Here are some rows, each followed by its group. Groups can overlap.
array([-1.52,  1.04, -1.06,  0.94,  1.02,  0.71,  1.31,  0.12,  0.10, -2.39,  0.12,  0.12,  0.46,  0.50,  0.78,  2.13,
        0.11,  0.13, -0.99, -1.02, -1.90, -1.50,  1.15, -1.48]) vine
array([ 0.99,  0.12,  1.00, -0.54, -0.48,  0.66,  0.30,  1.19,  1.14,  0.93,  0.93,  0.86, -1.72, -1.71,  0.95, -0.70,
       -1.11, -1.14,  0.99,  0.97, -1.29, -1.14, -1.60,  0.87]) barn
array([ 1.41, -1.71, -1.33,  0.63,  0.52,  0.01, -1.26, -0.67, -0.57,  1.77,  0.51,  0.52, -0.29, -0.29, -0.82,  1.99,
        0.19,  0.16, -0.11, -0.15,  1.03, -0.26, -1.31,  1.50]) inn
array([ 0.48,  0.28,  0.68, -2.25, -2.32, -1.59,  0.35, -0.71, -0.73,  1.04, -1.92, -1.92,  1.78,  1.77, -0.40,  0.21,
       -0.19, -0.10,  1.05,  1.03,  1.10,  0.76,  0.76,  0.50]) tile
array([-0.28, -0.41,  0.86,  0.76,  0.74, -0.30, -0.24, -0.99, -0.97,  0.96,  0.61,  0.56, -0.02,  0.06, -1.96,  0.55,
        1.73,  1.81,  0.17,  0.19,  0.47,  0.98, -1.17, -0.27]) crow
array([ 0.58, -0.29, -1.49,  1.38,  1.40,  0.92, -0.70, -0.44, -0.39, -0.18,  1.01,  0.95,  0.71,  0.70,  1.01,  0.68,
       -0.24, -0.31,  0.08,  0.07,  1.70, -1.32,  0.67,  0.57]) inn
array([-1.07,  1.61,  0.59,  0.48,  0.51, -1.07,  0.64, -1.16, -1.13, -0.68,  1.20,  1.16,  1.24,  1.19, -0.59,  0.75,
        0.71,  0.71, -0.67, -0.71,  0.33,  1.52, -1.22, -1.02]) tile
array([-2.22,  0.71, -0.13,  0.85,  0.90,  1.13,  0.19, -0.86, -0.78, -0.06,  1.39,  1.43,  0.74,  0.73,  1.16,  0.02,
        0.66,  0.61, -1.31, -1.35,  0.72, -0.52, -0.98, -2.22]) crow
array([-0.34,  0.87, -0.58,  0.57,  0.63,  1.41,  0.76,  0.66,  0.60,  0.60,  1.09,  1.08, -0.49, -0.50,  1.13, -1.28,
       -1.01, -0.94, -0.55, -0.59, -1.92, -0.82,  0.11, -0.33]) barn
array([-1.66,  1.47,  0.96,  0.70,  0.76, -0.71,  0.79, -1.44, -1.36, -0.47,  1.00,  1.09,  0.92,  0.84, -0.74, -0.21,
        1.18,  1.11, -1.09, -1.12, -0.11,  1.80, -0.86, -1.61]) tile
array([-2.35,  1.02,  0.43,  0.90,  0.86,  0.50,  0.17, -1.45, -1.45, -0.36,  0.67,  0.64,  0.45,  0.36,  0.44, -0.32,
        1.26,  1.29, -1.41, -1.41,  0.56,  0.69, -0.69, -2.35]) crow
array([-0.78,  1.84,  0.17,  0.61,  0.62,  1.06,  1.30, -0.29, -0.30, -0.83,  1.09,  1.01, -0.32, -0.38,  1.30, -0.80,
       -0.26, -0.20, -0.84, -0.86, -2.29,  0.29, -0.02, -0.78]) comb
array([ 1.14, -0.48,  1.03, -2.01, -2.08, -1.24, -0.93, -0.15, -0.10,  1.16, -1.77, -1.86,  1.50,  1.55, -0.36, -0.43,
       -0.39, -0.41,  1.40,  1.48,  0.36,  1.96, -0.20,  1.11]) vine
array([ 1.38, -0.16,  1.00, -1.45, -1.41, -1.04, -0.25, -0.56, -0.60,  1.07, -1.23, -1.19,  0.75,  0.72, -1.20,  0.76,
        0.26,  0.27,  1.48,  1.45,  1.02,  1.65, -0.16,  1.31]) tile
array([ 1.12, -0.51,  1.74, -0.84, -0.84, -1.05, -0.10, -0.49, -0.36,  0.70, -0.64, -0.70,  0.61,  0.62, -1.67, -0.02,
        0.76,  0.82,  1.30,  1.33,  0.68,  1.44, -0.47,  1.10]) tile
array([-0.09, -1.30, -1.44,  0.62,  0.59,  0.98, -0.62,  0.54,  0.56, -0.16,  0.31,  0.36,  0.58,  0.63,  2.19, -0.11,
       -0.63, -0.60, -1.95, -1.96,  0.03, -1.75,  0.07, -0.08]) barn
array([-0.05, -0.82, -1.85,  1.22,  1.16,  1.38, -0.09, -0.16, -0.13, -0.17,  0.83,  0.89,  0.56,  0.65,  2.05,  0.21,
       -0.76, -0.74, -1.55, -1.62,  0.40, -1.63,  0.54, -0.03]) inn
array([ 1.15, -0.46,  0.36,  0.36,  0.38, -0.45, -0.59, -1.11, -1.20,  0.53,  0.45,  0.51, -0.18, -0.19, -1.53,  1.17,
        1.10,  1.09,  0.90,  0.92,  1.21,  0.04, -0.62,  1.19]) crow
array([-0.97,  0.41,  1.18, -0.17, -0.07, -1.14,  0.53, -0.79, -0.73,  0.50,  0.65,  0.66,  0.51,  0.50, -1.44,  0.60,
        1.32,  1.27, -0.07, -0.09,  0.60,  1.54, -0.40, -1.05]) tile
array([ 0.04,  1.03,  1.02,  0.35,  0.30,  0.05,  1.55,  0.38,  0.40, -0.72,  0.77,  0.65, -0.60, -0.63,  0.34, -0.75,
       -0.89, -0.90,  0.36,  0.35, -2.00,  1.28,  0.31,  0.07]) comb
array([-0.58,  0.47,  1.38,  0.16,  0.17, -0.62,  1.05, -0.99, -0.92,  0.03,  0.00,  0.02,  0.92,  0.96, -1.12,  0.42,
        1.15,  1.14,  0.51,  0.54,  0.63,  1.21, -0.38, -0.52]) tile
array([ 1.17, -0.05,  1.01, -1.49, -1.50, -1.27, -0.38, -0.75, -0.89,  0.85, -1.34, -1.38,  1.17,  1.11, -0.92,  0.56,
        0.25,  0.26,  1.09,  1.06,  1.02,  1.61,  0.27,  1.15]) tile
array([-2.18,  1.76,  0.21,  1.68,  1.79, -0.64,  0.92, -0.44, -0.47, -3.24,  0.45,  0.43,  1.12,  1.16, -0.43,  1.11,
        0.46,  0.37, -1.41, -1.50, -1.79, -0.30,  0.97, -2.18]) vine
array([ 1.50, -0.53,  1.07, -1.54, -1.53, -1.06, -0.31, -0.94, -0.95,  0.87, -1.30, -1.33,  1.26,  1.24, -1.46,  0.92,
        0.38,  0.38,  1.65,  1.54,  0.90,  1.32, -0.07,  1.54]) tile
array([ 0.12,  1.45,  0.53,  0.32,  0.29,  0.35,  1.26,  0.18,  0.19, -1.17,  0.97,  0.95, -1.14, -1.17,  0.60, -1.22,
       -0.81, -0.78,  0.21,  0.33, -2.33,  0.97, -0.17,  0.17]) comb
array([ 0.38, -0.89,  1.38, -1.39, -1.40, -1.41,  0.40, -0.19, -0.18, -0.03, -0.90, -0.81, -1.28, -1.25, -2.02,  1.08,
        0.88,  0.94,  1.04,  1.06,  0.93,  0.00, -0.46,  0.35]) vine
array([-0.73,  1.78,  0.52,  0.84,  0.83,  0.12,  1.47, -0.33, -0.36, -1.22,  1.38,  1.35, -0.11, -0.13,  0.77, -0.40,
       -0.41, -0.38, -0.16, -0.27, -2.52,  1.19, -0.39, -0.71]) comb
array([-0.74, -0.72, -1.62,  0.41,  0.45,  1.50,  0.02,  0.86,  0.89, -0.42,  0.72,  0.66, -0.61, -0.65,  1.14, -1.20,
       -1.07, -1.02, -0.96, -0.92, -0.69, -1.00,  1.20, -0.71]) rope
array([-0.53, -1.47, -0.98,  0.66,  0.66,  1.59,  0.55,  0.71,  0.71,  0.07,  0.78,  0.78, -0.77, -0.74,  0.65, -0.12,
       -1.09, -1.12, -0.39, -0.41, -0.49, -1.41,  0.74, -0.51]) rope
array([ 0.29,  0.80,  0.55, -1.32, -1.32, -0.95,  0.19, -0.91, -0.90,  0.39, -1.89, -1.90,  2.13,  2.24, -0.52,  0.52,
        0.37,  0.32,  1.13,  1.08,  0.36,  1.22,  0.92,  0.34]) tile
array([-0.37,  1.11,  0.28,  0.43,  0.52,  0.94,  1.44,  0.94,  0.95,  0.29,  1.43,  1.54, -0.94, -0.99,  0.48, -1.38,
       -1.26, -1.20,  0.03, -0.05, -2.02, -0.28, -0.31, -0.34]) comb
array([-1.99,  1.73,  0.82,  0.93,  0.95, -0.73,  0.67, -1.29, -1.40, -0.44,  1.09,  1.08,  1.04,  1.04, -0.09,  0.22,
        1.40,  1.35, -0.93, -0.95, -0.27,  1.45, -0.73, -2.09]) crow
array([ 0.44, -0.56, -1.28,  0.08,  0.10,  0.64, -1.82,  1.77,  1.76, -0.39, -0.54, -0.50, -0.44, -0.39,  0.87, -1.80,
       -1.32, -1.24, -0.88, -0.84, -0.01,  0.41,  1.30,  0.38]) barn
array([-2.09,  1.35, -0.02,  1.68,  1.73,  0.21,  1.52,  0.01, -0.03, -2.84,  0.33,  0.31,  0.92,  0.98,  0.00,  0.64,
        0.29,  0.36, -1.15, -1.18, -1.80, -0.55,  1.46, -2.08]) comb
array([ 0.02, -0.02,  0.79, -0.81, -0.77,  1.08,  0.53,  0.92,  0.88,  1.56,  0.80,  0.84, -1.65, -1.61, -0.10,  0.05,
       -1.47, -1.50,  1.23,  1.18, -0.84, -1.26, -1.20,  0.09]) barn
array([-0.87,  0.92, -1.37,  0.56,  0.46,  1.42,  0.61,  0.88,  0.88, -0.37,  0.68,  0.67, -0.17, -0.19,  1.26, -0.89,
       -0.62, -0.61, -1.68, -1.69, -1.36, -0.88,  0.95, -0.83]) comb
array([-1.58,  1.68,  0.18,  0.70,  0.65, -0.20,  0.11, -1.25, -1.27, -0.60,  1.03,  1.04,  1.24,  1.22,  0.03,  0.28,
        0.85,  0.81, -0.99, -1.04, -0.22,  1.02, -1.15, -1.54]) crow
array([ 0.69, -0.52,  0.37,  0.37,  0.38, -0.64, -0.01, -0.88, -0.87,  0.83,  0.19,  0.17, -0.15, -0.10, -1.74,  1.56,
        1.41,  1.51,  0.97,  0.92,  0.87,  0.65, -1.08,  0.63]) crow
array([ 0.12, -0.31, -1.39,  0.41,  0.41,  1.20, -1.60,  1.59,  1.58, -0.05, -0.37, -0.32,  0.20,  0.26,  0.87, -1.76,
       -1.05, -0.97, -0.95, -0.94,  0.15,  0.04,  0.87,  0.20]) barn
array([-1.40,  0.64,  1.52,  0.33,  0.26, -0.37,  1.08, -1.43, -1.45, -0.39,  0.47,  0.45,  1.00,  0.99, -0.24,  0.25,
        0.98,  1.00,  0.36,  0.37, -0.10,  0.97, -0.11, -1.36]) tile
array([ 0.97, -0.57,  1.28, -0.53, -0.47,  0.56, -0.58,  1.17,  1.21,  1.03,  0.10,  0.13, -2.01, -2.05,  0.45, -0.27,
       -0.75, -0.77,  1.02,  1.02, -0.96, -1.16, -1.98,  0.94]) barn
array([-1.17,  1.38,  0.66,  0.63,  0.55, -1.01,  0.51, -1.17, -1.10, -0.64,  0.63,  0.49,  1.26,  1.36, -0.46,  0.91,
        1.28,  1.34, -0.53, -0.42,  0.01,  1.00, -0.39, -1.26]) tile
array([ 0.91, -0.65,  0.89, -0.69, -0.75,  0.59, -0.94,  1.32,  1.30,  1.35, -0.36, -0.31, -1.84, -1.89,  0.49, -0.14,
       -0.46, -0.53,  1.51,  1.49, -0.46, -1.26, -2.09,  0.95]) barn
array([-0.26, -0.03, -1.50,  0.73,  0.79,  1.36, -0.82,  1.30,  1.36, -0.29,  0.25,  0.35,  0.01, -0.02,  1.59, -1.84,
       -1.15, -1.06, -1.39, -1.37, -0.79, -0.15,  1.17, -0.32]) barn
array([-1.92,  1.25,  0.00,  1.22,  1.21,  0.28,  1.62,  0.21,  0.24, -2.86,  0.91,  0.93,  1.01,  0.97,  0.06,  0.63,
       -0.26, -0.30, -1.02, -0.97, -1.76, -1.32,  1.03, -1.92]) comb
array([ 1.19, -0.72,  1.18, -1.44, -1.45, -1.08, -0.32, -0.56, -0.51,  0.99, -1.25, -1.23,  0.58,  0.57, -1.55,  0.87,
        0.44,  0.43,  1.32,  1.41,  1.07,  1.66, -0.01,  1.16]) tile
array([-0.11, -1.22, -2.07,  1.15,  1.15,  1.58, -0.46, -0.16, -0.11,  0.03,  0.52,  0.53,  0.85,  0.79,  2.00,  0.01,
       -0.94, -0.94, -1.64, -1.66,  0.77, -1.56,  0.58, -0.03]) inn
array([ 0.56, -0.47,  0.72,  0.19,  0.30, -0.95,  0.07, -0.70, -0.60,  1.00, -0.27, -0.25,  0.08,  0.11, -1.42,  1.32,
        1.12,  1.10,  1.08,  1.04,  0.98,  0.62, -1.13,  0.55]) crow
array([ 0.88, -0.42,  1.07, -0.98, -0.99,  0.53,  0.21,  1.31,  1.24,  1.10,  0.95,  0.92, -1.46, -1.51,  0.67, -0.19,
       -1.26, -1.30,  1.04,  1.02, -1.08, -0.96, -2.09,  0.81]) barn
array([-1.32,  1.54,  0.61,  0.36,  0.33, -1.48,  0.56, -0.05, -0.04, -2.50, -0.23, -0.18,  0.56,  0.56, -1.48, -0.56,
        1.27,  1.27, -1.09, -1.18, -1.38,  0.11,  1.24, -1.26]) vine
array([-0.32, -0.05,  1.25,  0.42,  0.39, -0.63,  0.50, -1.05, -1.09,  0.85,  0.48,  0.54,  0.25,  0.25, -1.90,  1.19,
        1.54,  1.56,  0.11,  0.07,  0.65,  1.28, -0.66, -0.33]) crow
array([-0.77,  1.42, -1.40,  0.34,  0.34,  0.91,  0.13,  1.07,  1.03, -0.53,  0.36,  0.27, -0.07, -0.02,  1.52, -0.56,
       -0.49, -0.53, -1.76, -1.82, -1.85, -0.73,  0.73, -0.85]) comb
array([ 1.15, -1.80, -1.02,  0.14,  0.08,  0.56, -1.63,  1.36,  1.35, -0.73, -0.58, -0.56, -0.64, -0.60,  0.54, -0.70,
       -1.22, -1.19, -0.59, -0.62,  0.72, -0.18,  1.55,  1.09]) rope
array([-0.66,  1.08, -1.10,  0.43,  0.31,  1.30,  0.20,  0.98,  0.94, -0.81,  0.79,  0.74, -0.30, -0.32,  1.41, -1.04,
       -0.63, -0.48, -1.58, -1.62, -1.57, -1.13,  0.90, -0.73]) comb
array([ 1.10, -0.08,  1.01, -0.73, -0.81, -0.54,  1.98,  1.25,  1.18,  0.76,  1.35,  1.29, -1.96, -1.91, -0.45, -0.09,
       -1.37, -1.32,  1.10,  1.18,  0.00, -0.44, -0.06,  1.11]) comb
array([-1.08,  1.10, -1.20,  0.72,  0.70,  0.66,  1.05,  0.23,  0.16, -2.01,  0.43,  0.48,  0.09,  0.10,  0.87,  2.03,
        0.12,  0.22, -1.24, -1.22, -1.89, -1.95,  1.26, -1.17]) vine
array([-1.00,  1.78, -0.16, -1.93, -1.93, -1.92,  0.77, -1.22, -1.17, -0.61, -0.87, -0.93, -0.22, -0.28,  0.56,  1.14,
        0.85,  0.85, -0.86, -0.87,  0.34, -0.80,  1.87, -1.01]) vine
array([-0.90,  0.53,  1.45,  0.96,  0.95, -0.48,  0.69, -1.04, -1.01,  0.41,  0.70,  0.66,  0.49,  0.44, -1.78,  0.30,
        1.66,  1.73,  0.01, -0.06,  0.70,  1.22, -0.79, -0.90]) crow
array([ 0.92, -1.26, -1.50,  0.44,  0.44,  1.39, -1.06,  1.11,  1.11, -0.96, -0.59, -0.53, -0.39, -0.35,  0.78, -1.18,
       -1.18, -1.17, -0.75, -0.68,  1.06,  0.15,  1.82,  0.93]) rope
array([ 1.20, -1.15,  0.13,  0.77,  0.73,  0.24, -1.14,  1.55,  1.59,  0.24, -1.02, -1.05, -1.76, -1.76,  0.68,  0.00,
       -0.90, -0.80,  1.57,  1.45,  0.21, -0.52, -2.00,  1.20]) comb
array([ 1.26, -0.32,  0.98, -0.62, -0.65, -0.24,  1.36,  1.36,  1.29,  1.43,  0.85,  0.86, -1.70, -1.72, -0.17, -0.32,
       -0.88, -0.91,  1.25,  1.24,  0.64, -0.89, -1.07,  1.25]) comb
array([-0.71,  0.70,  1.34, -0.10, -0.08, -0.82,  0.96, -1.19, -1.24, -0.26,  0.29,  0.33,  0.83,  0.90, -0.51,  0.05,
        1.12,  1.17,  0.30,  0.33,  0.30,  1.42, -0.39, -0.75]) tile
array([-0.37,  0.44,  1.59, -0.29, -0.27, -0.65,  1.07, -1.19, -1.16,  0.05,  0.12,  0.06,  0.37,  0.33, -0.82,  0.12,
        1.05,  1.15,  0.36,  0.42,  0.55,  1.24, -0.26, -0.33]) tile
array([-0.03, -0.20, -1.10, -1.30, -1.27, -1.05, -0.76,  0.19,  0.10, -1.31, -2.15, -2.12, -0.50, -0.54,  0.34,  0.40,
       -0.10, -0.10, -0.23, -0.21,  1.56, -0.74,  1.31,  0.02]) vine
array([-0.56,  0.85,  0.87,  0.05,  0.08, -0.88,  0.96, -0.91, -0.97, -0.86, -1.10, -1.06,  1.84,  1.79, -0.27,  0.92,
        0.75,  0.70,  1.17,  1.20,  0.12,  0.64,  0.27, -0.62]) vine
array([-1.52,  1.08,  0.48,  1.09,  1.08, -1.36,  1.26, -1.04, -1.07, -2.61,  0.69,  0.69,  1.05,  1.00,  0.05,  1.62,
        0.75,  0.74, -1.24, -1.16, -0.70, -0.15,  1.02, -1.53]) vine
array([ 0.09, -0.55, -1.26,  0.48,  0.53,  1.36, -1.35,  1.57,  1.52, -0.25,  0.12,  0.12,  0.08, -0.03,  1.43, -1.70,
       -1.38, -1.33, -1.37, -1.30,  0.15,  0.31,  0.89,  0.05]) rope
array([-0.13,  0.53, -0.02,  0.23,  0.23,  1.21,  0.65,  0.84,  0.88,  1.55,  0.59,  0.64, -1.25, -1.22, -0.41, -0.72,
       -1.43, -1.50,  0.84,  0.76, -2.39, -1.18, -0.42, -0.20]) barn
array([ 1.06, -0.16,  0.85, -1.33, -1.35, -1.31, -0.47, -0.52, -0.47,  0.60, -1.65, -1.65,  1.10,  1.10, -1.13,  0.67,
        0.34,  0.43,  1.38,  1.34,  1.09,  1.55, -0.20,  1.07]) tile
array([-0.39, -0.99, -1.41,  0.49,  0.47,  1.07, -0.12,  0.99,  1.09, -0.64,  0.21,  0.19, -0.41, -0.53,  0.98, -0.92,
       -1.05, -0.99, -0.99, -1.00, -0.75, -1.00,  1.26, -0.45]) rope
array([-1.30,  0.87,  1.18,  0.45,  0.46, -0.94,  0.77, -1.14, -1.09,  0.35,  0.43,  0.34,  0.27,  0.28, -1.27,  0.54,
        1.18,  1.28, -0.79, -0.79,  0.18,  1.42, -0.56, -1.28]) crow
array([-1.93,  1.68, -0.26,  1.30,  1.36, -0.65,  1.00, -0.66, -0.70, -2.99,  0.58,  0.54,  1.13,  1.19,  0.28,  1.56,
        0.47,  0.36, -1.31, -1.37, -1.77, -0.59,  1.19, -1.87]) vine
array([ 1.11, -1.06, -1.02,  0.40,  0.33,  0.64, -2.28,  1.72,  1.63,  0.30, -0.30, -0.25, -0.30, -0.30,  0.86, -1.77,
       -1.52, -1.52, -0.57, -0.62,  0.78,  0.81,  0.63,  1.17]) rope
array([-0.71,  1.45,  0.70, -0.06,  0.02, -1.38,  1.16, -0.64, -0.61, -0.46, -0.19, -0.18,  1.96,  1.89,  0.08,  0.50,
        0.21,  0.18,  0.84,  0.90, -0.42,  1.11,  0.03, -0.74]) vine
array([-1.27,  1.11,  0.26,  1.41,  1.42,  0.02,  1.90,  0.67,  0.78, -2.48,  0.56,  0.54,  0.56,  0.61, -0.39, -0.10,
       -0.06, -0.05, -0.85, -0.84, -1.59, -1.35,  1.05, -1.35]) comb
array([-0.49,  0.15,  0.38,  0.68,  0.61,  0.44, -0.23, -1.16, -1.09,  1.25,  0.36,  0.41,  0.28,  0.27, -1.23,  0.05,
        1.81,  1.83, -0.15, -0.14,  0.77,  0.37, -0.85, -0.50]) crow
array([-1.71,  0.74,  0.82,  0.90,  0.90, -0.24,  0.33, -1.29, -1.17, -0.30,  0.92,  0.83,  0.53,  0.58, -0.89,  0.04,
        1.49,  1.47, -0.80, -0.73,  0.57,  1.18, -1.12, -1.74]) crow
array([-1.34,  1.89, -0.44,  1.05,  1.00, -0.54,  0.93, -0.30, -0.30, -2.54,  0.24,  0.22,  1.04,  0.95,  0.35,  1.94,
        0.52,  0.56, -1.52, -1.54, -2.15, -0.82,  0.97, -1.38]) vine
array([-0.12,  0.36,  1.25,  0.63,  0.65, -0.87,  0.13, -1.15, -1.17,  0.67,  0.85,  0.76,  0.41,  0.38, -1.91,  0.43,
        1.61,  1.65,  0.31,  0.33,  0.51,  0.95, -0.83, -0.16]) tile
Which 5 groups are nearest to each row below, nearest first, going by the distance to the centre of the group?
array([ 1.16, -0.89,  0.04,  0.30,  0.20, -0.19, -0.66, -0.85, -0.91,  0.54,  0.36,  0.28, -0.35, -0.43, -1.13,  1.12,
        1.18,  1.19,  1.40,  1.39,  1.06,  0.16, -0.69,  1.11]) tile crow inn vine barn
Which 4 groups are nearest to each row below, nearest first, going by the average distance to the group's rows?
array([-1.31,  1.26,  0.20,  0.73,  0.78, -0.86,  0.45, -1.09, -1.05, -0.45,  1.25,  1.11,  1.47,  1.43, -0.09,  0.43,
        0.84,  0.89, -0.32, -0.32, -0.14,  1.14, -1.05, -1.33]) crow tile vine comb
array([ 1.34, -1.39, -1.14,  1.08,  1.10,  1.31, -1.73, -0.20, -0.15, -0.64,  0.96,  1.03,  0.86,  0.85,  0.39, -0.06,
       -0.21, -0.16,  0.35,  0.44,  1.41, -0.44,  0.67,  1.34]) inn rope barn crow
array([-1.32,  1.34,  0.06,  0.18,  0.18, -1.77,  0.92, -1.03, -0.99, -1.94, -0.15, -0.09,  0.54,  0.62, -0.02,  2.39,
        1.13,  1.06, -1.18, -1.11,  0.03, -0.40,  1.53, -1.28]) vine crow tile comb
Which 5 groups are nearest to each row below, nearest first, going by the distance to the group's nearest row?
array([ 0.88, -0.90,  0.20,  0.34,  0.38,  0.37, -2.27,  1.57,  1.56,  0.19, -1.49, -1.50, -0.67, -0.74,  0.56, -1.21,
       -0.99, -1.06,  0.90,  0.89, -0.31,  0.47, -0.89,  0.82]) comb rope barn vine tile
array([ 1.28, -0.65, -0.96,  0.50,  0.48,  0.04, -0.59, -0.52, -0.55, -0.22,  0.80,  0.85,  0.10,  0.12, -0.86, -0.08,
        0.94,  0.96,  0.97,  1.02,  0.97, -0.17,  0.01,  1.26]) crow inn tile vine rope
array([ 1.26, -0.95,  1.06,  0.59,  0.64,  0.44,  0.37,  1.39,  1.41,  0.48,  0.86,  0.84, -2.29, -2.23,  0.18,  0.42,
       -1.03, -1.01,  0.93,  0.90,  0.28, -1.51, -2.37,  1.32]) barn comb rope inn crow
array([ 0.97, -2.11, -1.40,  0.41,  0.39,  0.89, -0.73,  0.91,  0.81, -0.90, -0.02,  0.04, -0.32, -0.29,  1.02, -0.49,
       -1.01, -1.07, -0.85, -0.79,  1.00, -0.24,  1.83,  1.02]) rope barn inn comb vine
Which 4 groups are nearest to each row below, nearest first, going by the distance to the group's nearest row?
array([ 1.81, -2.04, -0.41,  0.18,  0.20,  0.29, -1.51,  0.78,  0.80, -0.67, -0.92, -0.89, -0.93, -0.93, -0.47, -0.18,
       -0.91, -0.93,  0.51,  0.45,  0.52,  0.26,  1.02,  1.86]) rope barn comb vine
array([-0.14, -1.38, -0.71,  0.72,  0.68,  0.53,  0.33, -0.33, -0.32,  1.92,  1.45,  1.48,  0.52,  0.58,  0.15,  0.69,
       -0.67, -0.70, -0.89, -0.79,  0.13, -1.28, -1.87, -0.14]) inn rope barn crow
array([ 1.30, -1.45, -0.40, -0.63, -0.64, -0.10, -0.93,  0.81,  0.75, -1.02, -2.93, -2.95, -1.34, -1.26, -0.07, -0.24,
        0.39,  0.41,  0.62,  0.64,  0.99,  0.18,  0.00,  1.23]) vine comb rope tile
array([ 1.20, -1.05,  0.16,  0.30,  0.39,  0.42, -2.28,  1.19,  1.19,  0.31, -1.21, -1.17, -0.80, -0.83,  0.75, -1.24,
       -1.11, -1.11,  0.78,  0.74, -0.28,  0.49, -0.67,  1.24]) comb rope barn vine
array([-1.41,  1.67, -1.21, -2.11, -2.09, -1.40,  0.51, -0.35, -0.32, -1.20, -0.73, -0.69,  0.15,  0.18,  0.43,  1.90,
        0.48,  0.45, -1.38, -1.31,  0.09, -1.62,  1.93, -1.39]) vine comb tile crow
array([ 0.15, -0.18, -1.47, -0.08, -0.12,  0.32, -1.74,  1.34,  1.32, -0.11, -1.39, -1.44,  0.19,  0.23,  0.32, -0.71,
       -0.33, -0.27, -1.33, -1.35, -0.38,  0.74,  0.25,  0.29]) barn rope comb vine
array([-0.87,  0.95, -1.64, -0.26, -0.21,  0.32,  0.10,  0.06,  0.11, -1.66, -1.22, -1.23,  0.20,  0.22,  0.98,  2.25,
        0.50,  0.51, -1.45, -1.45, -1.10, -1.40,  1.46, -0.86]) vine comb rope barn
array([-2.12,  1.32,  0.52,  1.61,  1.65, -0.86,  1.08, -0.58, -0.66, -3.28,  0.60,  0.60,  0.95,  0.95, -0.40,  0.66,
        0.82,  0.80, -1.48, -1.48, -1.79,  0.01,  0.89, -2.10]) vine comb crow tile
array([ 0.89, -0.12,  1.28, -0.87, -0.77,  0.63, -0.08,  1.26,  1.22,  1.60,  0.16,  0.18, -2.03, -2.04,  0.37,  0.04,
       -0.97, -0.93,  1.22,  1.24, -1.05, -1.49, -1.62,  0.88]) barn comb rope vine
array([ 0.01,  0.16, -0.96, -0.47, -0.48,  0.57, -0.58, -1.25, -1.31,  1.96,  1.16,  1.15,  0.75,  0.77,  1.04,  1.41,
        0.39,  0.39,  0.20,  0.17,  1.10, -1.09, -0.27,  0.08]) inn crow tile barn
Which 5 groups are nearest to each row below, nearest first, going by the average distance to the group's rows?
array([ 1.38, -0.27,  1.32, -1.37, -1.37, -1.01, -0.53, -0.62, -0.63,  1.13, -1.41, -1.49,  0.61,  0.57, -1.30,  0.86,
        0.43,  0.42,  1.43,  1.38,  1.05,  1.61, -0.13,  1.41]) tile crow vine barn inn
